(in the rows, 128 means zero)
Each path below is one point turned by a fixed rotation once a step. After each direction that follows a path, write how fast that rotation turns it, in degrees each step (0 if it stays still).
Each turn is a multiple of 5 degrees from 10 to 175, or 0.
Each row of a path follows its step; steps can be skipped.

step 1: [131 134 118 123 111 149 122 136 123 120 136 136 133 124 135 140 123 117
 132 146 137 129 116 123 130 125 115 127 126 120 131 124 115 134 129 124
 131 139 134 122 134 140 117 131 130 126 129 137 138 143]
step 3: [131 123 125 129 122 142 120 119 120 121 125 129 115 129 141 135 132 139
 136 126 130 124 138 122 112 127 133 121 149 119 125 141 118 129 120 127
 130 131 123 138 121 123 126 133 137 123 141 141 111 139]
step 4: [120 144 127 121 123 131 131 142 130 123 133 139 128 122 126 138 122 136
 132 135 142 129 140 124 120 123 119 132 128 127 145 137 137 120 107 135
 112 121 138 114 128 135 136 126 136 118 132 134 124 131]
step 5: [125 128 130 130 122 142 124 127 140 126 120 132 135 129 146 138 124 124
 122 117 123 122 141 126 133 140 119 113 130 124 126 145 136 137 138 132
 118 125 129 125 123 152 124 127 122 129 142 130 137 125]
step 6: [130 137 135 130 133 132 125 116 134 123 134 124 141 129 136 124 130 150
 122 121 127 120 129 118 116 119 126 129 133 149 117 116 127 141 118 135
 118 134 134 127 127 133 121 128 136 124 137 144 133 140]
step 10: [135 121 128 131 123 120 127 123 115 120 121 129 104 141 121 141 119 134
 129 119 129 122 131 130 130 126 128 129 123 144 122 136 123 143 119 119
 128 133 132 123 132 131 121 132 135 132 151 118 125 142]
step 11: [133 135 138 126 116 136 114 138 134 122 123 133 126 127 128 133 138 134
 139 147 135 131 127 126 134 129 136 141 127 139 118 129 137 123 126 126
 133 135 139 116 131 125 138 125 135 107 144 118 137 121]
step 13: [131 134 122 122 119 126 120 116 127 112 116 115 121 132 121 122 120 133
 128 137 120 119 122 118 131 120 123 123 138 131 136 113 141 120 126 126
 139 144 128 130 124 144 127 122 137 126 136 133 132 148]
step 16: [118 122 128 125 132 134 122 128 126 136 128 124 127 121 122 140 120 140
 129 132 133 134 132 143 119 118 124 133 148 132 129 129 144 117 117 138
 126 143 116 138 113 124 129 120 138 133 138 141 135 129]
Directions:
[126 130 126 127 129 130 129 127 130 126 130 129 130 124 131 126 129 131
 130 130 128 126 131 131 127 129 125 128 127 125 130 133 124 130 127 133
 123 127 123 130 125 129 127 128 131 131 128 131 127 129] -> 25
[124 130 128 129 128 129 130 130 124 126 127 128 126 130 124 128 128 127
 130 129 126 129 125 130 126 131 129 132 126 132 122 128 129 133 132 129
 125 128 127 127 129 125 124 124 128 132 126 127 130 127] -> 35
[126 127 128 129 131 130 128 125 129 128 127 129 125 127 129 122 127 126
 129 129 128 127 122 126 125 127 129 129 125 124 129 125 127 127 131 129
 129 131 130 124 124 129 127 131 124 128 126 130 128 132] -> 60
[132 125 125 127 131 126 131 126 127 124 126 127 124 128 129 125 128 131
 128 126 127 129 132 127 129 125 126 130 132 130 130 125 125 132 133 128
 127 126 130 129 127 125 131 126 129 127 130 129 129 129] -> 100

step 1: [141 130 135 142 128 127 132 137 140 120 133 119 145 132 121 141 127 117
 113 124 127 135 129 120 133 133 127 123 138 135 138 118 121 122 125 106
 130 126 107 137 124 127 125 134 135 131 123 125 129 123]
step 2: [132 117 130 111 118 136 128 134 119 125 133 137 130 136 127 131 115 140
 134 137 133 129 142 120 136 130 124 138 116 111 138 125 132 114 129 141
 124 118 125 126 120 117 128 133 132 140 126 140 138 137]
step 8: [136 123 129 124 123 123 119 129 137 124 140 106 121 137 130 136 129 114
 119 127 124 118 135 123 125 132 134 146 129 124 127 126 130 120 141 147
 128 151 134 121 132 125 129 130 128 121 118 140 126 132]
step 9: [118 123 122 128 120 139 117 122 132 130 128 122 113 139 136 111 136 134
 124 134 114 117 123 137 128 123 113 113 127 125 127 119 114 119 120 129
 130 111 115 129 125 129 126 131 116 129 129 131 118 127]
step 11: [124 128 129 126 138 123 114 138 119 116 126 116 123 128 124 132 137 120
 126 137 135 127 137 126 122 122 126 131 132 144 129 133 131 125 123 132
 148 110 133 131 150 118 115 132 123 131 135 114 123 131]
step 12: [135 121 128 133 119 139 133 124 109 141 139 135 134 115 132 124 143 126
 127 137 116 136 132 114 131 123 125 137 120 119 122 129 127 120 116 122
 140 142 127 128 120 139 135 127 128 124 138 121 123 118]
step 13: [123 117 127 132 131 132 131 128 135 111 137 120 118 114 119 123 132 121
 133 111 123 125 132 133 130 142 136 147 137 134 121 129 137 126 131 123
 121 106 130 131 127 135 136 113 136 137 129 138 127 130]
step 14: [120 125 137 122 123 126 127 141 142 129 135 134 127 137 140 141 122 122
 120 144 133 133 120 129 141 131 112 133 124 132 134 124 125 117 134 125
 129 132 130 139 135 153 128 137 130 129 128 125 113 122]
step 15: [127 137 118 123 100 134 121 127 126 126 129 126 133 127 130 128 118 130
 141 107 126 120 138 126 136 120 124 130 117 138 136 127 135 126 131 137
 128 124 123 113 118 132 128 119 114 140 128 115 129 129]
Directions:
[126 126 131 131 130 126 133 129 128 128 129 130 126 127 127 133 124 126
 129 127 130 126 123 129 126 128 130 129 130 131 128 127 130 131 132 123
 130 127 128 129 128 128 125 130 125 126 129 130 124 132] -> 110
[124 131 129 133 128 128 130 125 125 131 125 128 129 128 129 129 131 130
 128 123 123 125 127 128 131 125 128 129 131 128 130 128 128 130 125 126
 128 126 123 126 128 128 131 125 133 128 126 130 127 128] -> 120
[127 130 129 130 127 126 125 131 131 129 123 126 127 128 129 127 128 125
 129 128 132 131 126 132 129 126 129 126 126 128 127 121 128 124 127 126
 125 126 127 128 125 133 127 125 129 129 127 130 128 128] -> 80
